One turn sends every row of this set to another row. A few are shown first. Where does it send the rows asked after them?
Q: [ -2  -1  28   4  -9   5  -5 -10  12  18  -4 -13   6]
K: [-10 -31  -1  -5   5   3 -11  -9   3   4  -7  -6  -8]
C: [  9   6  18   9 -10  -1  -8 -12  14  18   0  -5   6]
D: [-11 -29  -2  -8   7   0  -7   0   4   0  -6   1  -6]
J: [ -4 -27   4  11  15  12  13  -3  16  -7  19 -10  -3]
U: [ 20   4   8  14  17   8   1 -19   0  14  -1  -6 -12]
P: [  8  -6   2   3  -8  -6   1  -4  -5  14 -17  -7  -6]
Y: [  9  -2  24  17  18   1  12 -11  16  11  16  -5   4]
M: [ 11  -6  10  -4  -6  -5  -4  -6  -5  18 -13  -7  -4]
G: [14 -8 22 20 22  3 12 -9 15  1  9  0  4]
E: [ 8 -2 25 14 15 -3 17 -6 12  8 13 -9  6]
T: [ -2 -17  -1  11  30  12  -4 -14   6  -6   8  -1 -13]
X: [-10 -19   1   2 -15  10 -11  -2   7  13   3 -19 -11]
A: [ -5 -33   4  12  16  15   9   2   8  -3  13 -14 -13]
L: [-11 -25   4   4 -16  17  -3   0  11   3   0 -18  -7]
R: [-14 -20   4   5 -13  22  -6  -7  12   2   4 -19  -4]
N: [ 21   7   9  12  19   1   3 -10  -1   8   2  -2 -10]
H: [ -3 -21   3  14  12  13  16  -5  10  -9  21 -14  -6]
V: [  2 -17   6   2  31  12  -6 -16   9   1  11   2 -13]
S: [  1   3  24   9 -13   5  -3  -8  11  20  -3 -12   1]

G goes to A
R goes to Q
Y goes to J
Now these:
M goes to N
P goes to U

One turn sends every row of this set to another row. A few are shown first. Where does it send the rows asked after them?
Viful: [-28  23  -8  11   7  11  11  31   4  12   8  -2  32  20  15  27]
guv: [-34  11   2  -7  -4   5  15   9  15   4  -1  -3  15  25  -1  42]
sim: [-27  23 -13  15  -5   8   8  20  -2  22   1  23   6  29  29  17]
Zul: [-11   8  -5   6  20 -14  11   8  -2   0  10 -11  12   2  16  35]
kuzul: [-21  15  -9   6  11 -19   5   7   2   6  13  -7   9  -2  27  32]
tunu: [-11  13   0   7  20 -15   9   0  -1   4   4   6 -14  13   9  29]
Bil: [-20  17 -10  16  -3   8  12  31  -3   7  10   3  29  20  28  20]
takap: [-21  23   3  11  19  16  12  28   6  10   5  11   9  33  -2  21]
nos: [-34  11 -12  24   7 -13  13  15   9  22   2  30   2  29   7  23]
Nedat: [-32   9  -5  19  19  -4  13  17  10  20   0  13  17  25 -13  34]
rep: [-39  15  -8   1 -21  -6  13  12  16   8   2   6  14  18  25  35]
sekem: [-20  10 -12   6   9 -17   7  -4  -8   9   3   7  -6   6  27  32]
sir: [-14  12  -8  12   9 -19   9   6  -3   3  11   3   0   2  32  26]
dit: [-29  11  10   7  -6  -2  16  26  24 -10  15   0  15  21  13  25]
matel: [-28  12   2   4  -4  -7  25   5  -7  15  12  22 -15  21  21  15]
nev: [-27  11   5  -3   6  -1  23  -3  -9  18   6  14 -14  25   3  27]
tik: [-23  -2   0   2 -13   4  19  11  -1  -9   1   0  23  20  15  36]
difi: [-39  16   6   2  -9  -2  15  13  26   7   3  14  -5  30   9  28]
kir: [-23   1 -11  21   8  -5  16  21  -3   9   5   7  37  15   7  32]
Kez: [-26   5  -6   4 -12  -9  25  10 -14   9  13   4  16   8  32  26]
poka: [-24  18 -17  12  -6  10  10  20  -9  18   0  11  24  23  32  24]
Mol: [-30   3  -6  -4 -15   4  13  -3   1   3 -11  14   1  29  11  36]
dumus: [-25   1 -15  31  -3 -13  16  22  -3  13   3  23  20  19  22  23]
vadu: [-28  26  -5   6  11  15   9  15   2  21  -5  16   0  36   1  25]
duto: [-28  12   3   4  -4  -7  25  20  -3   5  23  -6  23   7  26  24]
lag: [-19  15  -2   3  25 -12   7   3   5   9   7  -4  -6   9   4  34]
Ber: [-15  16  -4   9  16  19  12  26  -1   8   2   0  24  27   1  28]
sus: [-35   7 -16  23   1 -12  13  22   7  17   7  12  30  14  18  30]
pegem: [-20  18  -8  13   2  13  11  15  -7  14  -2  23  -1  35  16  17]
Feti: [-18   1  10   4  -3   5  20  11   7 -12  -1   9   0  32   1  28]
tadol: [-26   6  -1  24  15  -7  17  30  13   9  11  11  25  21  -4  26]
fuvi: [-24   2  -6  22  15  -4  17  14   1  13  -1  25   7  31  -7  27]
reves: [-30   9   6  -4   6  -1  23  17   0   8  18 -14  23   9   6  34]
gazur: [-15  15   2   7  26 -14   8  11   8   1  14  -7   2   6   9  29]
Kipa: [-23   6  15  -1  13   4  28  16  -1   3  18  -5  10  15  -2  29]
patiz: [-30   3 -21  21   0 -10  13   7  -3  23  -4  28  13  23  13  27]
Rili: [-36  14  -6   1 -10 -11  21   4  -8  20  12  13  -1  15  30  24]
mib: [-25   4   1   9 -20  -3  19  15   9 -10   3  18   1  27  27  19]
zilu: [-21  18  -5   5  14 -18   5  -2   5  10   6   9 -15  11  20  27]
Dufu: [-30  15  13  -3  13   0  23  10   6  14  17   4  -8  22  -3  25]

takap goes to sim
dumus goes to tadol
nev goes to Kez
Now these:
tik goes to Feti
gazur goes to zilu

